Named turns come first, each shown by rows before and after it. Which turns, in which order, take the first row of each pair that follows to the second? Write the first one first, as in the answered first pair.
vip (before => after):
[ 11  -3  10   5   7   6  -8   3 -11   1 -10] => [ 14  -6  15  -6   5   4  -8  -2   3  -2 -13]
[ -1 -11  -7  18  -9   9   5  -8 -18  -6   4] => [  4   1  -3  21  -4 -11 -14   9  -2  -4 -13]
[-7  9 -6  1 -5  5 -3  1  1 -2  0] => [-7 11 -8  0 -4  3 -3  0  5 -1  0]
bab (before => after):
[ 13  16   4   6   8 -19  -6  13  -8  10 -10] => [ -1 -16  -1  20  20  -7   0   1  -6  -5  -8]
[ 11  11  16  -1  -1  -9  -1   5  -9   9 -12] => [ -2 -16  11  12  12  -2   2  -4  -8  -3  -8]
[  7 -11  13  14  12  -7 -22   7  -2  -9 -30] => [-17 -19 -17   7   2  13  -3  -8   4 -30  -4]
[ 4  1  1  8  2  6  5 -9  7  0 -1] => [  3   8   0   2  -2   5   6 -10   7   2   2]
bevos (before => after):
[  4  13  -5  -7  -6  -1   4   1 -13   8  10] => [ -7  -8  -7  -5  -3  -1   2  -6  14 -13   6]
[  5  -4   8 -18  -3   1   4  -4  13  -1   2] => [  8   1  12 -18  -4   4   8  -5   1   6   0]
[  5 -16   8 -18   0   5   3  -5  -7   4   4] => [  2   5  -1 -24  -7  -1  -4   3  -3   6   6]
nofun (before => after):
[ 13   2  10  -7  -6   4   1 -10  -7   5  -7] => [ -8  -6  -9   4  -6  10   4 -11  -4 -10   1]
[-18   2 -18  -4  -3  -5  -7   6  20 -16   3] => [ 13  14  15 -23  -5  -9  -5   5  12   8  -7]
[  8  31 -15 -16 -20   4  16   7 -18  13  18] => [-10  29 -34  -8 -17   1  11  13 -10  -2  20]
[-20   6 -26   5  -4   0  -4   9   5 -16   9] => [ 13  24   7 -12  -6 -14  -9  15   7   6  -6]
Now pairs of rows:
Between the rows of a pair lie 2 to 3 turns.
[  7   5  -3  -5 -14   1  13  -5 -13   3  13] => [18  4 14 -5 -6 -9  3  1 -6 10 -4] | bab, vip
[-14   5 -22   1  -5   6   4   8  -7 -10  12] => [  5  16  -6  -4  -7   4   6   9 -20   9   7] | bab, nofun
[-11   0  -8  -7 -10   4   2 -12   3  -7  12] => [-15   4 -10   0  -6  -7  -9   0   8  -7   3] | bevos, nofun
[ 14  -5  24  -9   3  -3   0  -2  -2  10 -11] => [ 12  -3  20   3   5   5   2  -2 -17  10  -6] | vip, vip
[ -7  11  -3  14  -2  -7 -19  14  -2  -7  -5] => [ -5  13   0   7 -11  10  -2   1 -23   0  10] | nofun, nofun, bab
[-13 -20 -13  30  26  -1  -2   6  13 -22  -6] => [ 15  19  -7 -26 -11  11  26 -10   7  -1  25] | bab, nofun, vip
[  4   6   0   7   7  -6 -18  13  -7   8 -10] => [ -2 -20   0  -6   4   5  -4  -6  19  -7  -3] | bevos, vip
[ 3 17  2 11  3 -1 -6  6 -7  7 -9] => [  0   3   5  14   8   0  -6   3  -4   3 -18] | bab, nofun
[ -4  22  -8   5   2 -11 -19  18  -3   5  -8] => [  8 -17  19   4   9  14   5 -10 -16   9  -4] | nofun, bevos, bevos
[  1  14  -1 -16  -8  -2   8  -8   9  11  17] => [-17  -1 -15  14   6   2  -1  -4  -3  -1  14] | vip, bevos, vip
[ 16 -13  26   1  11   9  13 -14  -9   2  -6] => [  2  29  -4  -4  -3 -19 -13  15   9  -1  -5] | vip, bevos
[ -1 -16   1  -8  -7  12  14 -17   0  -3   9] => [  2  20 -10  -1 -11  -2  -1   9 -17  11   5] | bevos, vip
[  9   2  12 -15  -5  -3   2  -5  13   3  -1] => [12 -6 20 -4  4 -1  1 -4  1 10 -7] | nofun, bab, bab
[  4  -7   3  18  15  -5  -8  11   2  13 -21] => [ -7 -16  -8  24  15   5  -1   5  -4   6 -10] | nofun, nofun
[  0  -6   0  14   3  11   6  -2 -10   3   6] => [  0 -12   3   3   2   0   0  -4  20  -8   1] | bevos, nofun, bevos
[  0  -7  -2   7   3  -1   2   5 -19  11  -7] => [  4 -14   5  -4   4  -9  -1   2   8   4 -14] | vip, bab, nofun
[ -6 -24   2  -5   3   6   2 -13   6 -13  -1] => [  7  -3  10   7   5   3  -3   1 -25   8  -7] | bevos, bab
[  3   6  -3  10   4  -5   2   3 -16   8  -3] => [  1 -12   3   5  10  -9  -2  -3   9  -5 -10] | vip, bab
[  9   6  13  -8  -4 -14 -11   9  19  -5  -5] => [  4 -16  16  14   8  -3  -5   2   5 -10  -8] | bevos, bevos, bab
[ -9  -8  -4  11  13   7   4   1 -24  -1  10] => [-16  -4 -18  -4   4  -1   2   0   5 -18  15] | bab, bevos
[  2  14 -12 -14 -10   2   3   0   3   8  14] => [ -4  -5  -4   4   7  -8 -13   7  20  -1 -10] | vip, bab, bevos
[ -8  -7  -2  -1   1   2   9  -4   6 -14  10] => [ -7   6  -7  -7  -3  -2   6  -2   6 -13   8] | bevos, bevos
[ 14  12   4 -18 -14  -5  14   0  12  -4  14] => [  7 -24  15   9   9  -1  10  -4  11 -14  -1] | bab, bab
[-18   0 -17  13  -2  10  -6  -8 -12 -14   6] => [-17  -9 -12   5  -1   6  -7 -12   9 -22  -1] | bevos, bab, bevos
[ -5 -14  -5  12   6   9   2  -6  -6  -5   3] => [ -6   4 -12  15   2   1  -6   6 -10  -2   1] | bab, bevos, vip
[ -5 -16  -5   5   4   6  -4  -7   6 -11   1] => [ -3 -11  -4   8   8   0 -12  -1   7  -9  -8] | vip, vip
[-13 -10 -10   2   2   4  -3   0   6 -11  -3] => [ -4  10  -7  -2  -2  -7 -10  12   4  -1  -4] | bevos, bevos, bab
[-17  -3 -23 -18 -17  16   9 -15  20 -19  24] => [ -1 -31  13 -11   1  12   6 -22  28 -18  -4] | bab, bevos, nofun
[-11 -19 -17  -1  -4   2   7 -15  17 -14  11] => [-10   7 -26  -8 -12  -7   0   0  13  -8  14] | bevos, bevos
[ 12  18   7  -6 -18  -2  -6   2 -13  12   8] => [ 16 -11  27   0  -4  -6 -10  -3   7   5 -12] | bab, vip
[ 11  13  22  -4   1 -14  -8   6 -11  14  -9] => [ -9 -24  16   2   8  -6  -6 -10  11 -12 -10] | bab, nofun, vip
[  5  11   3   6  17  -4  -6  13   0   7 -16] => [ 11  -4  14  -4  17  -1   3   2  10   3 -17] | bab, vip, nofun
[ -3  14 -13  18  15 -13 -15  17  -1  -1  -7] => [-15   6 -24  12   7  10   6   3 -14  -7  16] | bab, bevos, bab
[  6  -5   9  14   8  16   7  -5 -29   4   9] => [ -9  -4  -6   4   7 -11 -14   5  26 -18  -5] | nofun, vip
[ 16  12  14 -15  -9 -16  -2   2   9   2 -11] => [-13  -3 -20  -6 -11   0   8  -8   6 -18  11] | vip, nofun
[-17  -4 -12   6   5 -11  -6   9  12 -14  -2] => [  6 -13  22   4  13  -7   0  -1   1   4 -14] | bab, nofun, bab
[ 10   6  10 -11  -4   6  12  -8  -5  10   7] => [  6   5  12  10  10  -7  -8   9  -1   9 -12] | nofun, bab, bab
[-21 -29  -4   5   4   5   5 -10  23 -23  -1] => [  7  -2  15 -12 -10  21  24 -17 -20  10  13] | bab, bab, nofun
[ 11   2  16  -1  -3   4   7  -5 -19  21   2] => [ -3  -3  -2 -21 -12  -3   2  -7  24  -4   6] | nofun, nofun, vip
[ -8   9 -15   5  -4  -3  -5   6   1  -3   3] => [  0 -14   5   7   4   8   6  -9  -6  -1   1] | vip, bevos
[  1  13 -13  -7  -9  -7  -6   1   8  -5  -2] => [  5  -9   5  -5   0  -4  -5  -7  14  -6 -13] | vip, bab, bevos
[ 13  16  15 -17  -4 -18   1   1   6  -2 -11] => [  3 -13  14  -3  -1   9  20 -20 -16  -7   1] | bevos, vip
[  4  -9   7  -2   6  12  11 -10  -8   1   5] => [  7  13   2 -13   0  -9  -6   8  11   0  -3] | bab, nofun, nofun
[-11 -15  -6  32  21  -2 -13  12  -6 -10 -14] => [ 21   7  26   9  12 -10 -12  14  -9  15 -24] | bevos, bevos, nofun
[ -3   1  -9   9   1   3   2  -1 -20   9   4] => [ -8  11 -16   4  -5  -4  -4   4  -8   5   6] | bevos, bevos, bevos
[  4 -22  15   4   9  -7  -6  -3  21  -9 -14] => [ -4 -20   4  27  15   6  -2   0 -15  -1  -8] | vip, vip
[ 11  -1  17  -4   2  10   0 -10 -16   8  -8] => [ -6  18 -15  -8 -10   8  -3  -3 -10  -3   9] | nofun, bab
[ 12   0  17  -5   1   0  10 -11 -19  11   4] => [  9  -2  14  11  12  -7  -4   2 -16  10  -7] | bab, vip
[  3  12  -3  -3 -10  14   7  -1 -14  17   6] => [ -1 -12   5  14   4  15   7  -4 -15  11  -3] | bab, bab
[ -2  12  -7 -12  -5  -2   2   0   9  -3   8] => [ -1   8  -6 -12  -7   2   7  -4   4   0  10] | nofun, nofun
[ -8  17 -10 -16 -11   1  -1   1   8  -2  20] => [ 12   6  23 -14   1  -1  -2  -2  -1  15  -1] | bevos, bab, bab
[11 -2 13 -2  4 -7 -2 -1  2 -1 -9] => [  0   9  -5   8   2 -11  -8  10   1  -4  -5] | nofun, vip, bevos
[ -1 -16  -1   8   3   8   4 -12  -7   0   6] => [  2   9  -9  -1  -4 -10 -11   5  10  -1   0] | nofun, bab, bab
